A hidden rule labels the rows of this table. It goes by one to three of the table's principal directions, not those with the most spread.
np.array([0.14, 1.83, -0.14, -0.10, -0.84, 0.88, 0.78, -3.30, -0.76,
          -0.23, -0.70, -1.03, 0.62, 1.43, 0.71, -3.22, -1.43, -0.63,
          1.29, -1.84, 0.35, -0.26, 2.32, -0.09, -1.43, -0.19, 0.92,
          1.10, -0.82, -0.34, -0.48]) LH
np.array([0.37, 1.39, -1.72, -0.12, -1.01, -0.22, 0.25, -1.22, -1.43,
          1.38, 0.84, -0.10, 0.16, 0.25, 0.07, -1.09, -0.51, 0.60,
          -0.62, -1.46, 1.09, 1.75, 1.26, 0.20, 0.00, 1.79, -0.16,
          -0.04, -2.61, 0.79, 1.01]) FZ
np.array([-1.00, -0.62, -2.13, 0.01, 0.01, -0.16, -0.89, 2.96, -0.04,
          1.30, 1.37, 0.01, -1.41, -1.11, -0.65, 1.28, 1.65, 2.14,
          -1.23, 0.79, -0.91, -0.29, -1.31, -0.28, 0.30, -0.28, -0.29,
          -2.36, 0.57, 0.53, 1.33]) Uo
np.array([0.86, 0.45, 0.42, -0.14, -1.07, -0.14, -0.34, -1.13, -0.09,
          0.65, -0.83, 0.40, 0.24, 0.68, 0.98, -0.31, -0.87, 0.49,
          -0.01, -0.65, 1.11, 0.83, -0.27, -0.41, 0.01, 0.72, -0.25,
          0.70, -1.58, -0.03, 0.62]) Es
np.array([-0.85, -1.01, -1.48, -1.13, -0.52, -0.23, -1.28, 1.74, -0.32,
          0.23, -0.26, -0.34, -0.92, -0.66, -0.17, 0.67, 0.36, 1.70,
          -1.04, 1.03, -0.71, -0.66, -2.25, -0.84, 0.48, 0.02, 0.07,
          -1.15, 1.61, 0.62, 1.09]) OM
np.array([1.38, -0.69, 1.85, 0.27, -1.16, 1.00, -1.39, 1.58, 1.96,
          1.32, -1.53, 0.92, 0.43, -1.08, -0.45, 0.93, 1.27, -2.02,
          0.54, 1.23, 1.73, 1.73, -0.01, 0.89, -0.34, 1.04, 0.25,
          1.51, -1.72, -0.06, 0.20]) MG
np.array([0.16, 0.69, 0.06, -0.19, -1.05, 0.73, 0.00, -0.68, 0.32,
          1.35, -0.35, -0.22, 0.04, 0.53, 0.12, -1.33, 0.17, 0.19,
          0.32, -1.08, 0.80, 0.76, 0.76, 0.57, -1.31, -0.13, 0.78,
          0.27, -1.30, -0.23, 0.58]) MG
np.array([-1.38, -0.83, -3.76, -0.38, 0.29, -1.40, -1.75, 3.29, -0.87,
          0.93, 1.12, -0.48, -2.05, -2.09, -1.45, 2.64, 1.28, 2.05,
          -2.85, 1.81, -1.42, -0.68, -2.47, -0.94, 1.69, 0.62, -0.57,
          -3.15, 1.60, 1.40, 1.77]) MG
np.array([0.08, -1.96, 3.18, 0.70, 2.52, -0.89, 0.02, 2.03, 1.24,
          -2.42, -0.43, 0.77, 0.47, -0.96, -0.09, 2.71, 0.22, -0.87,
          0.43, 2.35, -0.43, -0.40, -1.92, -0.20, 1.65, -0.62, -0.93,
          -0.03, 2.38, -0.29, -2.45]) Cg
np.array([-0.72, 0.49, -2.78, 0.64, 0.75, -1.03, -0.53, 0.81, -1.14,
          0.58, 1.16, -0.50, -1.43, -1.28, -1.40, 1.41, 0.65, 0.31,
          -2.07, 0.31, -0.73, -0.29, 0.38, -0.44, 1.26, 1.15, -0.35,
          -2.08, -0.43, 0.89, 0.97]) UQ
np.array([-0.37, 0.37, -0.13, -0.42, -0.21, 0.56, 0.95, -0.37, -0.11,
          -0.13, 0.75, -0.42, 0.76, 0.62, 0.35, -1.65, -0.17, 0.29,
          1.16, -0.55, -0.44, -0.07, 0.50, 0.63, -1.17, -1.24, 0.37,
          0.37, 1.04, -0.18, -0.64]) OM
np.array([-0.14, 1.00, -0.74, 0.27, 0.29, -1.11, 0.47, -1.79, -0.67,
          -0.27, 0.01, -0.56, -0.15, 0.56, 0.35, -0.08, -1.27, 0.40,
          -0.51, -0.66, -0.38, -0.60, -0.07, -0.39, 0.25, -0.61, -0.22,
          -0.48, 0.45, -0.07, -0.07]) MG
np.array([0.24, -2.78, 4.06, 0.34, 1.00, 0.34, -0.97, 3.23, 3.62,
          -0.49, -1.67, 1.19, -0.25, -0.79, -0.19, 3.01, 1.76, -0.93,
          0.60, 2.43, -0.25, -0.93, -2.80, 0.57, -0.22, -2.44, 0.16,
          0.30, 2.37, -1.39, -0.82]) LH
np.array([-0.27, -0.18, -0.11, 1.25, 2.14, -1.02, -0.19, 0.55, -0.58,
          -1.53, 0.27, -0.07, -0.70, -1.24, -1.00, 1.92, 0.12, -1.03,
          -0.96, 1.19, -0.61, -0.68, 0.49, -0.83, 2.02, 1.20, -0.74,
          -1.09, 0.21, 0.41, -1.01]) MG
np.array([-0.74, -0.02, -0.80, 1.02, 1.08, -0.92, -0.45, 1.16, 0.50,
          -0.16, 0.39, -0.38, -1.21, -0.68, -0.21, 1.63, 0.38, 0.94,
          -0.68, 1.05, -1.40, -1.59, -1.08, -0.72, 0.54, -1.63, -0.47,
          -2.05, 1.82, -0.18, -0.17]) MG
np.array([-0.41, 0.65, -1.13, -0.07, -0.03, -0.70, -0.14, -0.91, -0.89,
          0.53, -0.04, -0.48, -0.85, 0.28, 0.03, -0.12, -0.52, 1.26,
          -1.22, -0.89, 0.06, -0.08, -0.14, -0.62, 0.26, 0.43, 0.14,
          -1.16, -0.69, 0.24, 0.85]) Es
np.array([-0.43, 2.90, -2.93, 1.58, 1.30, -1.40, 2.17, -2.57, -2.41,
          0.00, 3.04, -0.91, 0.17, 0.38, -0.37, -1.07, -1.14, 0.16,
          -0.52, -1.98, -0.72, 0.29, 3.11, 0.35, 0.41, 0.27, -0.77,
          -1.38, -1.25, 0.58, -0.63]) Es
np.array([1.80, -0.26, 2.83, -0.51, -1.40, 0.55, 0.41, -1.88, 0.85,
          0.08, -1.42, 1.37, 1.53, 1.54, 1.52, -0.60, -1.02, -0.97,
          1.21, -0.98, 1.82, 1.25, 0.03, 0.49, -0.57, 0.44, -0.19,
          3.00, -1.97, -0.80, 0.18]) OM
np.array([0.63, -1.16, -0.12, -0.30, -0.66, 0.21, -0.90, 1.38, 0.05,
          0.32, -0.06, 1.23, -0.18, -0.56, -0.08, 1.47, 0.77, -0.15,
          -0.67, 0.74, 0.46, 0.46, -0.60, -0.35, 1.05, 1.76, -0.72,
          0.64, -1.33, 0.34, 1.32]) Cg
np.array([-0.65, -1.32, 0.75, -2.31, -1.53, 1.55, -0.82, 0.76, 0.56,
          -0.41, -1.73, -0.69, 0.45, 0.52, 0.64, -2.09, -0.09, 0.86,
          1.32, 0.56, -0.26, -0.67, -1.91, -0.18, -1.54, -1.14, 1.38,
          0.98, 2.63, -0.12, -0.03]) UQ
np.array([-0.09, -0.24, 0.13, -1.64, -1.80, 2.19, -0.14, 0.66, -0.06,
          0.55, -0.30, -0.40, 1.13, 0.25, 0.23, -3.05, 0.49, 0.10,
          1.82, -0.31, 0.75, 1.24, 0.58, 0.76, -1.80, 0.49, 1.18,
          1.44, -0.08, 0.38, -0.13]) Uo
np.array([0.53, 0.95, 0.79, 0.77, 1.15, -1.17, 0.71, -2.26, -0.58,
          -1.25, -0.50, -0.29, 0.59, 0.10, -0.20, 0.27, -1.46, -1.73,
          -0.19, -0.30, 0.46, 0.33, 1.02, -0.02, 0.91, 0.72, -0.27,
          0.60, -0.43, 0.06, -1.34]) Es
np.array([-0.42, -1.07, -0.91, -0.65, 0.09, -0.65, -1.02, 1.32, -0.38,
          -0.27, -0.26, 0.08, -0.79, -0.73, -0.32, 1.48, 0.16, 0.88,
          -1.29, 1.07, -0.53, -0.58, -1.87, -0.84, 1.17, 0.59, -0.36,
          -0.82, 1.01, 0.54, 0.83]) FZ
np.array([0.35, -0.85, 0.30, -2.01, -2.00, 0.83, -0.83, -0.86, -0.35,
          -0.05, -1.77, 0.23, 0.27, 1.02, 1.04, -1.21, -0.84, 0.70,
          0.15, -0.43, 0.65, -0.11, -1.28, -0.75, -0.36, 0.86, 0.49,
          1.63, -0.19, 0.03, 1.36]) LH
np.array([-1.94, -1.14, -4.14, -1.65, -0.98, 0.35, -1.10, 3.06, -1.10,
          1.17, 1.61, -0.52, -1.74, -0.70, -0.57, 0.16, 1.55, 3.38,
          -1.58, 0.57, -1.98, -1.45, -2.09, -0.78, -0.07, -0.44, 0.20,
          -2.43, 2.01, 0.89, 2.58]) LH
np.array([0.21, 0.56, 0.49, 1.15, 1.62, -0.80, 0.86, -1.16, -0.63,
          -1.51, 0.47, 0.01, 0.29, -0.07, -0.17, 0.56, -0.73, -1.21,
          0.03, 0.03, -0.23, -0.31, 1.25, -0.26, 1.14, 0.52, -0.69,
          0.07, -0.22, -0.01, -1.33]) Uo
np.array([0.50, -0.34, 0.76, 0.32, 0.50, -0.19, -0.17, 0.66, 0.06,
          -0.66, -0.08, 0.33, 0.62, -0.81, -0.36, 0.77, 0.07, -1.27,
          0.21, 1.02, 0.46, 0.84, 0.13, 0.19, 0.88, 1.09, -0.46,
          0.61, -0.17, 0.43, -0.95]) MG
np.array([-0.25, 0.08, -1.29, -0.09, -0.13, 0.07, -0.33, 0.38, -0.56,
          0.53, 0.38, -0.13, -0.49, -0.55, -0.82, 0.18, 0.55, -0.20,
          -0.83, -0.04, 0.00, 0.19, 0.56, 0.07, 0.28, 1.06, 0.17,
          -0.44, -0.75, 0.48, 0.80]) LH
np.array([0.02, -0.09, 0.35, 0.96, 1.29, -0.98, 0.18, 0.26, 0.09,
          -0.23, 0.45, 0.34, -0.48, -0.40, -0.38, 1.66, 0.18, -0.08,
          -0.86, 0.22, -0.12, -0.08, -0.11, -0.11, 0.99, 0.11, -0.58,
          -0.88, -0.34, -0.08, -0.20]) MG
np.array([-0.28, 1.35, -0.84, 0.16, -0.83, 0.79, 0.10, -0.72, 0.24,
          1.22, -0.01, -1.04, -0.03, 0.22, -0.21, -1.94, 0.17, -0.06,
          0.68, -0.83, 0.10, 0.24, 1.30, 0.62, -1.69, -0.94, 1.04,
          -0.29, -0.24, -0.11, -0.02]) OM
np.array([-0.68, 0.40, -1.39, -0.15, 0.54, -1.44, -0.01, -0.47, -1.06,
          -0.27, 0.38, -0.60, -0.62, 0.06, 0.24, 0.48, -0.98, 1.68,
          -1.15, -0.15, -0.67, -0.53, -1.24, -0.88, 0.81, -0.27, -0.42,
          -1.54, 1.05, 0.45, 0.15]) Es
np.array([-0.96, 0.06, -1.62, 0.15, 0.34, -0.24, -0.41, 1.71, -0.31,
          0.93, 1.06, -0.49, -1.00, -0.83, -0.69, 0.39, 0.99, 1.50,
          -0.88, 0.27, -0.52, 0.10, -0.46, -0.08, 0.07, -0.12, 0.10,
          -2.09, 0.34, 0.51, 0.46]) LH
np.array([1.31, 1.04, 0.82, 1.60, 0.54, -0.13, 0.57, -1.06, -0.10,
          0.02, 0.38, 0.71, 0.72, -0.35, -0.36, 0.47, -0.06, -2.33,
          0.29, -0.31, 1.22, 1.47, 2.52, 0.57, 0.72, 1.80, -0.69,
          1.08, -2.91, 0.06, -0.73]) OM
np.array([0.18, -3.64, 2.78, -0.45, 1.04, -0.40, -1.88, 4.60, 2.08,
          -0.60, -1.33, 1.56, -0.53, -1.94, -0.83, 4.25, 1.92, -0.32,
          -1.05, 3.20, 0.30, 0.35, -3.78, -0.09, 1.80, 0.61, -0.50,
          -0.19, 1.46, 0.07, -0.03]) MG
np.array([1.48, -1.61, 3.34, -0.67, -1.51, 1.52, -0.58, 0.64, 2.02,
          0.60, -1.72, 1.71, 0.86, 0.68, 0.94, 0.24, 0.70, -0.89,
          1.20, 0.15, 1.65, 1.00, -0.72, 0.61, -0.83, 0.27, 0.20,
          2.58, -1.56, -0.96, 0.65]) MG
np.array([0.61, -0.19, -0.16, -0.84, -1.87, 0.92, -0.58, -0.17, 0.16,
          1.09, -0.62, 0.52, 0.16, 0.53, 0.57, -0.74, 0.13, 0.26,
          0.19, -0.52, 0.79, 0.53, -0.13, 0.01, -0.66, 0.70, 0.21,
          1.17, -1.36, -0.04, 1.46]) FZ
np.array([0.60, 0.29, 0.01, 0.11, -0.82, -0.29, 0.70, -1.19, -0.03,
          0.63, 0.63, 0.98, 0.14, 1.53, 1.58, 0.04, -0.69, 1.57,
          0.06, -1.30, 0.08, -0.28, -0.38, -0.32, -0.20, -0.79, -0.87,
          0.38, -1.10, -0.67, 1.18]) FZ
np.array([-0.11, -1.35, -1.03, -1.78, -1.69, 0.14, -0.92, 1.14, -0.17,
          0.68, -0.25, 0.61, -0.32, 0.32, 0.71, 0.39, 0.12, 1.92,
          -0.69, 0.29, -0.20, -0.34, -2.47, -0.61, 0.06, 0.11, -0.22,
          0.23, 0.66, 0.25, 2.05]) Es
np.array([0.00, 2.62, -1.76, 1.52, 1.60, -1.78, 1.53, -3.05, -2.60,
          -0.48, 1.65, -0.78, 0.07, 0.16, -0.42, -0.53, -1.66, -0.29,
          -1.07, -1.76, 0.35, 1.00, 2.80, -0.26, 1.35, 1.89, -0.75,
          -1.10, -2.27, 0.83, -0.91]) LH
np.array([1.01, -2.08, 1.43, -1.23, -2.87, 2.31, -1.67, 3.32, 2.34,
          2.24, -0.92, 1.75, 0.30, -0.11, 0.77, 0.24, 2.19, 0.63,
          1.13, 0.98, 1.22, 1.16, -1.71, 0.67, -1.40, -0.01, 0.23,
          1.66, -1.13, -0.43, 1.95]) Es
np.array([-0.64, 1.61, -1.05, 0.62, 0.71, 0.19, 0.53, -1.40, -0.84,
          -0.53, 0.21, -1.55, -0.03, -0.21, -0.80, -1.76, -0.46, -1.02,
          0.44, -0.52, -0.45, -0.37, 2.20, 0.11, -0.52, -0.07, 0.79,
          -0.58, 0.36, 0.27, -1.26]) UQ
np.array([0.31, 1.10, 1.75, 0.87, -0.32, 1.23, -0.33, -1.12, 1.34,
          -0.21, -1.78, -0.89, 0.25, 0.48, 0.75, -1.95, -0.46, -0.82,
          2.12, 0.03, 0.34, -0.55, 1.15, -0.28, -1.58, -1.49, 0.89,
          0.44, 0.35, -0.84, -1.68]) Es
np.array([-0.98, -1.71, -0.45, 0.21, 1.96, -1.30, -1.84, 3.35, 0.02,
          -1.17, -0.55, -0.33, -1.49, -2.51, -1.58, 3.28, 0.98, 0.16,
          -1.92, 3.00, -0.88, -0.70, -2.43, -1.15, 2.43, 1.04, -0.43,
          -2.30, 2.21, 1.02, -0.57]) Cg
np.array([0.80, -0.13, 2.05, 0.08, 0.02, -0.03, -0.10, -0.89, 0.38,
          -0.63, -1.31, 0.36, 0.59, 0.42, 0.76, -0.06, -0.84, -0.47,
          0.59, 0.01, 1.04, 0.63, -0.24, -0.32, 0.25, 0.55, -0.12,
          0.99, -0.71, -0.25, -0.81]) Uo
np.array([0.90, -2.17, 5.60, -1.53, 0.07, 1.55, 0.55, -0.06, 1.76,
          -3.13, -2.48, 0.61, 2.79, 1.01, 1.51, -1.51, -1.02, -1.93,
          3.61, 1.33, 0.68, 0.14, -1.41, 0.51, -0.84, -1.15, 0.52,
          3.85, 2.83, -0.96, -3.23]) OM
np.array([0.55, -1.39, -0.27, -1.37, -2.28, 0.58, -0.52, 0.78, 0.45,
          1.43, 0.06, 1.70, -0.28, 1.32, 1.64, 0.58, 0.40, 2.40,
          -0.37, -0.64, 0.11, -0.37, -2.14, -0.50, -0.33, -0.34, -0.65,
          0.84, -0.92, -0.58, 2.98]) Uo
np.array([0.26, 0.19, -0.04, -0.53, -1.07, 0.12, 0.74, -1.24, -0.10,
          0.37, 0.40, 0.55, 0.35, 1.68, 1.57, -0.86, -0.79, 1.56,
          0.52, -1.31, -0.14, -0.49, -0.51, -0.23, -0.76, -1.17, -0.38,
          0.66, -0.19, -0.65, 0.93]) FZ
np.array([0.82, 0.62, 1.01, -0.24, -0.66, -0.16, 0.78, -2.44, -0.02,
          -0.22, -0.69, 0.22, 0.97, 1.28, 0.89, -0.91, -1.39, -0.69,
          0.58, -1.15, 0.71, 0.35, 0.43, 0.28, -0.50, -0.22, 0.05,
          1.62, -0.72, -0.50, -0.12]) MG
np.array([-1.08, -0.63, -2.29, -1.34, -1.04, -0.01, -1.04, 1.98, -0.65,
          1.29, 0.51, -0.42, -1.07, -0.40, -0.08, -0.04, 0.71, 2.86,
          -1.13, 0.23, -0.54, -0.05, -2.03, -0.56, -0.15, 0.00, 0.25,
          -1.72, 0.89, 0.78, 1.70]) UQ
np.array([1.96, 0.82, 4.73, 0.61, -0.67, 1.36, 0.34, -3.06, 2.08,
          -0.34, -3.17, 0.19, 1.75, 1.14, 0.67, -1.83, -1.04, -3.73,
          2.46, -0.81, 2.43, 1.28, 2.12, 1.13, -1.70, -0.08, 1.22,
          3.50, -1.98, -1.34, -1.86]) UQ
np.array([-0.85, -1.79, 0.19, -1.40, -0.51, 0.47, -1.39, 2.77, 0.78,
          0.07, -0.84, -0.20, -0.52, -0.65, 0.07, 0.39, 0.82, 1.72,
          -0.03, 1.56, -0.50, -0.46, -2.96, -0.47, -0.25, -0.85, 0.50,
          -0.83, 2.48, 0.23, 0.29]) FZ
np.array([0.11, 1.46, -2.32, -0.01, -0.85, -0.66, 0.46, -1.64, -1.58,
          0.87, 1.07, -0.20, -0.09, 0.60, 0.42, -0.75, -0.92, 0.98,
          -0.75, -1.39, 0.08, 0.41, 0.81, -0.30, 0.15, 0.77, -0.48,
          -0.34, -1.45, 0.52, 1.14]) MG
np.array([-0.59, -1.90, -0.60, -0.90, 0.53, -0.49, -1.25, 2.45, -0.46,
          -1.19, -0.23, 0.19, -0.56, -1.32, -0.51, 1.86, 0.46, 0.54,
          -1.01, 2.13, -0.83, -0.70, -2.30, -1.04, 1.77, 1.06, -0.55,
          -0.62, 1.92, 0.87, 0.16]) OM
np.array([0.08, 0.84, -0.38, -0.37, -0.24, -0.16, 1.20, -2.03, -1.02,
          -0.05, 0.61, -0.11, 0.62, 1.13, 0.47, -1.36, -1.01, 0.21,
          0.13, -1.62, 0.25, 0.34, 0.96, 0.31, -0.40, 0.15, 0.08,
          0.60, -0.75, -0.05, 0.16]) LH
np.array([1.08, 1.01, 2.21, 0.36, -0.70, 1.10, 0.63, -1.48, 0.87,
          0.40, -0.84, 0.03, 1.48, 0.65, 0.54, -2.00, -0.42, -1.57,
          1.97, -0.87, 1.66, 1.73, 1.81, 1.12, -1.48, 0.04, 0.66,
          1.85, -1.64, -0.44, -1.34]) OM
np.array([-0.34, -2.64, 1.24, -0.69, -0.33, 1.09, -1.65, 3.59, 2.34,
          -0.17, -1.22, 0.62, -0.66, -1.03, -0.35, 1.78, 1.94, -0.20,
          0.41, 2.55, -1.00, -1.59, -2.58, -0.11, -0.31, -1.61, 0.33,
          0.16, 2.73, -0.58, 0.42]) Es
np.array([0.64, 0.13, 1.06, -0.84, -1.76, 1.15, 0.65, -1.72, 0.75,
          0.57, -0.66, 0.45, 0.86, 1.89, 1.42, -1.80, -0.59, 0.16,
          1.40, -1.44, 0.38, -0.27, 0.15, 0.46, -1.82, -1.40, 0.49,
          1.98, -0.37, -1.05, 0.76]) FZ
Which label does each new row get?
np.array([-3.27, 0.42, -5.87, 0.51, 2.27, -2.29, -1.26, 3.17, -2.02,
          0.31, 2.27, -2.45, -3.33, -2.69, -2.42, 2.06, 1.15, 3.21,
          -3.56, 1.66, -3.15, -2.14, -1.79, -1.52, 1.74, -0.66, -0.08,
          -6.26, 3.64, 1.75, 0.61]): FZ
np.array([-1.08, -1.39, -1.37, -1.07, -0.62, 0.25, -1.28, 3.15, 0.53,
          1.09, 0.26, -0.15, -1.10, -0.90, -0.47, 0.85, 1.51, 2.06,
          -0.84, 1.19, -0.89, -0.53, -2.49, -0.14, -0.29, -0.93, 0.36,
          -1.61, 1.87, 0.37, 1.32]): FZ
np.array([0.61, 1.73, 0.57, -0.08, -0.83, 0.98, 1.26, -3.22, -0.65,
          -0.26, -0.32, -0.58, 1.39, 1.41, 0.74, -3.21, -1.38, -1.25,
          1.77, -1.85, 0.87, 0.69, 2.65, 0.57, -1.42, 0.20, 0.67,
          1.92, -1.35, -0.27, -0.89]): Cg
np.array([1.46, 0.42, 4.26, 1.28, 0.83, 0.42, 1.34, -3.22, 1.84,
          -1.67, -1.84, 0.59, 1.38, 1.45, 0.75, -0.34, -1.16, -3.51,
          2.01, -0.67, 0.65, -0.76, 1.85, 0.75, -0.80, -1.49, 0.29,
          2.90, -0.39, -1.89, -1.95]): LH
np.array([-0.14, -0.29, -0.31, -0.26, 0.52, -0.64, 0.06, -0.03, -0.65,
          -0.83, 0.10, -0.07, 0.12, -0.30, -0.27, 0.55, -0.40, -0.26,
          -0.50, 0.43, -0.26, -0.10, -0.43, -0.23, 0.90, 0.61, -0.30,
          -0.01, 0.64, 0.42, -0.27]): OM
np.array([2.01, -1.01, 3.99, 1.19, 0.30, -0.31, -0.16, 0.05, 2.32,
          0.10, -1.38, 2.10, 0.63, 0.12, 0.50, 2.63, 0.29, -2.04,
          0.25, 0.53, 1.67, 1.05, -0.39, 0.66, 0.62, 0.26, -0.83,
          1.92, -2.08, -1.14, -0.22]): FZ
np.array([0.89, -0.61, 1.80, -0.17, 0.38, -0.26, 0.06, -0.43, -0.06,
          -1.03, -0.81, 0.66, 0.91, -0.14, 0.00, 0.57, -0.54, -1.44,
          0.14, 0.37, 1.07, 1.11, 0.00, 0.12, 0.97, 1.63, -0.34,
          1.50, -0.83, 0.21, -0.80]): UQ
np.array([0.58, -0.52, 0.73, -1.03, -0.53, 0.01, 0.77, -1.15, -0.64,
          -1.04, 0.00, 0.67, 1.28, 0.97, 0.91, -0.54, -1.08, -0.29,
          0.60, -0.44, 0.26, 0.27, -0.30, 0.08, 0.25, 0.52, -0.45,
          1.94, 0.08, -0.03, -0.08]): Es
np.array([0.33, -0.34, 1.78, 0.94, 1.60, -1.12, 1.17, -0.68, 0.58,
          -1.06, 0.49, 0.84, 0.33, 0.57, 0.41, 1.63, -0.47, -0.37,
          -0.05, -0.14, -0.34, -0.55, -0.34, 0.23, 0.71, -1.13, -0.83,
          0.12, 0.42, -0.84, -0.84]): LH
np.array([0.29, 1.20, 0.25, 0.39, -0.46, 0.69, 0.69, -1.98, 0.17,
          -0.02, -0.31, -0.45, 0.48, 0.89, 0.37, -1.74, -0.59, -1.00,
          1.16, -1.04, 0.06, -0.40, 1.78, 0.32, -1.21, -0.79, 0.54,
          0.92, -0.43, -0.60, -0.45]): FZ
np.array([0.62, 2.14, -0.63, 0.30, -0.97, 0.10, 1.69, -2.97, -0.89,
          1.39, 1.20, 0.01, 0.83, 1.65, 0.82, -2.19, -0.98, 0.36,
          0.49, -2.88, 1.01, 1.40, 2.32, 0.95, -1.31, 0.01, 0.11,
          0.70, -2.75, -0.27, 0.55]): Uo
np.array([0.18, 1.13, 1.12, 1.98, 2.03, -0.29, 1.26, -1.34, 0.47,
          -1.06, 0.45, -0.38, 0.37, -0.31, -0.99, 0.19, 0.01, -2.80,
          0.64, -0.16, -0.25, -0.32, 2.72, 0.88, 0.02, -0.57, 0.09,
          0.16, -0.20, -0.58, -2.03]): LH
np.array([-0.42, 0.59, -0.54, -0.62, -0.05, -0.58, 0.40, -1.85, -0.94,
          -0.58, -0.43, -0.78, -0.01, 0.87, 0.47, -1.04, -1.40, 0.77,
          -0.26, -0.88, -0.28, -0.57, -0.29, -0.54, -0.10, -0.33, 0.30,
          -0.16, 0.74, 0.03, -0.03]): Uo
np.array([1.00, 0.56, 2.25, -0.04, -1.06, 1.39, 0.20, -1.59, 1.27,
          0.42, -1.61, 0.00, 1.06, 0.80, 0.36, -1.83, -0.25, -1.89,
          1.72, -0.77, 1.38, 0.85, 1.44, 0.96, -1.70, -0.32, 1.07,
          2.14, -1.21, -0.79, -0.64]): UQ
np.array([-0.75, 1.31, -0.57, -0.28, 0.01, 0.58, 0.69, -1.22, -0.43,
          -0.15, -0.02, -1.67, 0.53, 0.14, -0.50, -2.66, -0.48, -0.60,
          1.04, -0.72, -0.22, 0.15, 1.48, 0.72, -1.51, -0.86, 1.32,
          -0.10, 1.09, 0.17, -1.33]): FZ
np.array([1.68, 0.71, 2.83, 1.67, 0.14, 0.52, -0.10, -0.78, 1.31,
          0.23, -1.18, 0.74, 0.80, -0.16, 0.25, 0.15, 0.03, -2.30,
          1.20, 0.04, 1.95, 1.64, 1.90, 0.49, -0.04, 1.09, -0.20,
          1.44, -2.87, -0.48, -1.32]): FZ
np.array([-0.42, -0.06, -0.38, 0.26, 1.14, -1.03, -0.47, 0.23, -0.43,
          -0.55, -0.35, -0.53, -0.63, -1.00, -1.03, 1.16, -0.10, -0.52,
          -1.23, 0.71, -0.14, -0.07, -0.33, -0.32, 1.12, 0.79, 0.06,
          -1.01, 0.49, 0.53, -0.40]): Uo
np.array([-1.21, -1.25, -2.45, -1.48, -0.35, -0.64, -1.24, 1.79, -1.14,
          0.31, 0.25, -0.24, -1.49, -0.58, -0.39, 1.09, 0.40, 2.56,
          -2.13, 0.60, -0.97, -0.89, -2.58, -1.20, 1.05, 0.67, -0.08,
          -1.84, 1.32, 0.87, 1.97]): MG
np.array([-0.29, 2.16, -1.02, 1.61, 1.06, -0.28, 0.64, -1.86, -0.31,
          -0.15, 0.28, -1.39, -0.25, -0.40, -1.12, -0.89, -0.31, -1.97,
          0.11, -0.51, -0.43, -0.51, 2.85, 0.42, -0.42, -0.45, 0.61,
          -0.70, -0.17, -0.05, -1.22]): Es
np.array([-1.15, 0.58, -1.09, 0.38, 1.25, -0.75, 1.04, -0.49, -0.24,
          -0.77, 1.08, -1.04, -0.30, 0.13, -0.45, -0.18, -0.27, 0.22,
          -0.05, -0.12, -1.77, -1.61, 0.10, 0.24, -0.39, -2.28, 0.20,
          -1.24, 2.59, -0.28, -0.84]): Es
np.array([-0.87, 0.50, -1.55, 0.58, 0.87, -0.31, -0.18, 0.93, -0.33,
          0.19, 0.80, -0.86, -0.76, -1.06, -1.14, 0.29, 0.67, 0.00,
          -0.62, 0.48, -0.77, -0.31, 0.52, 0.08, 0.17, -0.16, 0.23,
          -1.65, 0.73, 0.48, -0.31]): FZ
np.array([1.46, 2.46, 0.40, 1.84, 0.55, -0.20, 1.86, -3.35, -1.12,
          0.03, 1.13, 0.36, 1.37, 0.61, -0.07, -1.19, -1.01, -2.55,
          0.67, -2.01, 1.58, 2.01, 4.41, 0.98, 0.22, 2.09, -0.57,
          1.52, -4.12, 0.07, -1.07]): UQ
np.array([-0.49, 1.15, -3.10, -0.71, -1.24, -0.35, 0.54, -1.10, -1.70,
          1.34, 1.57, -0.37, -0.36, 0.90, 0.47, -1.29, -0.53, 2.21,
          -0.87, -1.74, -0.44, 0.05, 0.22, -0.18, -0.45, 0.05, -0.16,
          -0.81, -0.75, 0.48, 1.85]): OM
np.array([0.93, -2.51, 3.23, 0.41, 1.53, -0.16, -0.77, 2.19, 1.22,
          -2.48, -1.16, 1.53, 0.63, -1.23, -0.15, 3.02, 0.50, -2.13,
          0.48, 2.87, 0.11, -0.26, -1.44, -0.50, 2.21, 1.16, -1.20,
          1.45, 1.03, -0.11, -1.60]): OM
np.array([-0.89, 0.91, -1.15, 1.89, 2.29, -0.93, -0.35, 0.61, -0.12,
          -0.52, 0.38, -1.24, -1.33, -1.85, -2.04, 1.38, 0.74, -1.46,
          -1.12, 1.08, -0.95, -0.85, 1.43, -0.15, 0.97, 0.11, 0.19,
          -2.32, 0.67, 0.40, -1.23]): Uo
np.array([-1.02, -1.19, -2.02, -1.84, -1.41, 0.59, -1.11, 2.03, -0.30,
          0.94, 0.14, -0.26, -0.83, -0.26, -0.11, -0.25, 0.88, 2.16,
          -0.77, 0.46, -0.78, -0.58, -2.09, -0.42, -0.42, -0.21, 0.48,
          -0.84, 1.44, 0.52, 1.89]): UQ
np.array([-0.63, 0.75, -0.31, 0.53, 1.61, -0.59, 1.44, -0.89, -1.05,
          -1.51, 1.35, -0.70, 0.57, 0.16, -0.13, -0.73, -0.74, -0.16,
          0.54, -0.28, -0.92, -0.40, 1.08, 0.11, 0.31, -0.54, -0.28,
          -0.52, 1.23, 0.15, -1.74]): UQ
